(in the rows, 128 means zero)
One turn sends every row of this set to another row. A few are shown first. Where does it send the rows asked after them?
miz: [149 166 159 140 147 117 147 111 114 133 143 136 121 120 117 137 142 131
 124 165  97 118 168 117 177 112 121 116 149 158 145 112  94 123 122 137
 154 157 125 110 125 114 144 121 121 116 110]
rimo: [151 144 138 169 110 101 121 126 124 140 103  92 124 119 136 104 154 101
 151 139 110 143 154 141 146  94 123  85 132 143 138  99 100 103 122  88
 149 130 104 126 100 130 148 138 151 124 139]
gudov: [152 159 131 122 147 114 144 109 128 153 109 125  79 131 145 142 125 130
 127 169 116 144 174 170 149 119 112 110  95 149  90 115 115  94 112 105
 159 165 136 144 114 143 145 130 151 130 133]
novad: [126 146 152 122 115 117 116  89 123 126 129 125  91 134 119 115 134 133
 126 122 149 109 159 113 150 146 125 102 107 160 128  79 110  97  96 125
 117 176 115 120  96 141 124 130 145 120 140]
lubu: [150 126 137 123 147 136 144 102  91 114 143 131 147 129 133 116 152  93
 113 147 114 144 151 144 145 118 152 128 122 132 104 108 108 119 132 131
 133 154 102 126 115 139 131 129 137 102 163]
pok: [159 149 139 110 137 103 141  97 118 158 110 127  70 127 139 147 126 135
 125 163 116 135 182 155 144 112 108 113  86 147  90 112 122 104 109 108
 153 162 126 134 112 141 141 133 144 127 128]
Pas: [151 155  98 134 130 115 138 102 104 146 130 115  97 136 129  83 154 135
 125 150 138 146 141 161 149 113 116 101 122 128 110  98 120  97 146 118
 143 151 105 107  99 130  85 114 124 132 105]
ludeg: [119 140 151 124 118 121 118  89 115 116 131 120  97 130 115 104 131 135
 126 117 152 115 160 117 137 148 132 104 110 157 124  85 116  95 106 121
 119 174 111 116 103 139 128 127 150 116 142]
siga: [119 142 149 122 122 116 111  85 115 125 129 127  94 128 120 110 130 137
 132 121 154 115 168 114 153 144 133  99 113 154 124  78 114  90 102 122
 119 179 114 115 101 139 123 129 144 117 140]
sozu: [152 147 105 133 127 116 138 105 100 143 133 118  90 138 125  83 156 142
 122 143 138 143 147 155 155 116 118  91 122 118 114  92 121  99 152 119
 138 157 103 105 104 129  92 113 120 138 110]
tazuz: [149 156 104 137 125 114 144 105 100 148 126 110 101 140 122  88 156 136
 124 151 140 142 144 166 155 113 117  97 119 124 116  91 128 103 150 114
 144 151 110 111 102 126  86 119 121 133 112]
Mer: [155 136 146 171 120  98 121 124 123 139  89 101 122 116 137 102 160  95
 154 134 113 134 150 145 153  91 124  95 126 155 130 104  93  93 120  97
 150 143 100 123 104 126 147 125 153 114 138]
zofe: [148 166 162 138 139 110 155 111 108 127 131 131 127 137 106 137 137 145
 131 160 106 119 160 118 171 116 119 112 148 160 138 110  90 118 128 141
 157 158 130 109 126 118 145 120 118 120 112]
nanu: [146 163 162 133 139 105 144 114 105 122 149 129 125 128 113 134 140 138
 125 155 105 120 160 120 172 103 123 106 140 157 143 110  81 128 118 146
 154 156 134 106 120 110 141 115 126 117 112]
Lud: [121 138 148 119 114 111 114  88 124 119 127 123  86 128 117 108 132 134
 125 123 147 112 165 115 152 143 130 106 109 149 126  75 108  93 105 122
 118 178 115 119 104 136 125 133 154 119 139]
fumi: [152 153 106 138 134 112 144  96 107 152 130 111  94 136 131  85 158 141
 124 143 137 145 145 165 154 111 118  91 128 128 112  99 125 100 153 113
 144 154 105 109  96 128  88 117 127 132 107]
Rupod: [151 116 134 127 140 143 139  98  93 120 152 131 138 129 134 115 152  92
 119 145 115 141 151 145 151 118 156 131 117 137 107 108 108 123 131 129
 137 152 104 123 105 136 136 126 137 109 163]
Romop: [155 152 138 164 109 101 125 124 122 146  98  96 128 115 133  98 160 100
 152 128 106 149 148 151 150  91 118  90 134 146 131  95  96  98 116  96
 152 146 106 127  98 129 154 127 138 131 132]
gube: [144 127 125 126 143 138 143  95  93 124 148 132 137 134 136 121 149  93
 116 150 118 143 155 145 145 121 156 132 120 130 107 104 110 117 135 128
 133 140 101 125 107 137 130 125 128 103 163]
leta: [161 140 134 162 119 101 123 124 119 141 102  93 127 115 131 102 148  95
 144 132 110 145 152 141 150  86 124  81 137 152 132  98 100  93 124  86
 159 148 106 125  99 130 153 135 142 133 141]
lomik: [144 166 161 136 140 111 145 110 111 133 136 136 126 135 122 142 146 136
 128 165 107 121 174 121 175 116 120 115 146 151 147 107  83 110 119 145
 153 152 134 100 120 110 148 118 125 121 109]
Sada: [152 148 132 117 136 110 141 104 125 154 113 122  72 129 133 144 127 133
 124 165 119 145 179 162 145 111 111 113  87 165  93 110 117  91 104  99
 145 160 126 135 119 146 154 136 152 122 118]
sok: [157 149 132 162 120  90 121 116 120 142  93  92 134 118 137  96 151  97
 147 136 116 137 147 148 144  90 131  88 130 147 125  99 101 102 119  88
 148 137 101 130  92 136 150 132 146 124 127]
gamu: [155 158 137 120 135 111 146  97 123 168 114 124  71 130 130 131 129 129
 126 171 113 139 170 157 144 113 106 115  81 161  93 114 118  97 106 103
 151 158 123 138 126 148 148 131 156 130 126]
Vofes: [155 122 129 126 141 131 137 100  96 115 149 130 142 134 127 119 155  98
 122 153 114 145 156 146 147 115 160 130 121 134 106 112 103 118 124 132
 131 148 100 125 107 132 138 131 134 103 162]
Vuti: [150 176 159 139 132 113 140 107 108 121 140 132 117 133 115 132 131 134
 134 166 100 113 168 130 182 107 118 105 138 166 148 104  81 121 130 139
 154 165 128 104 123 121 136 127 121 120 107]
vika: [159 150 129 106 140 108 144 105 124 163 111 132  75 122 135 140 128 125
 121 165 115 135 176 165 144 113 104 103  87 153  94 111 108  93 118 104
 141 161 123 138 122 142 151 130 151 125 128]

gube -> ludeg
gudov -> Mer
tazuz -> lubu
Where do these go?
miz -> Sada
lomik -> gamu
zofe -> vika
Vofes -> novad
siga -> Pas
sok -> nanu

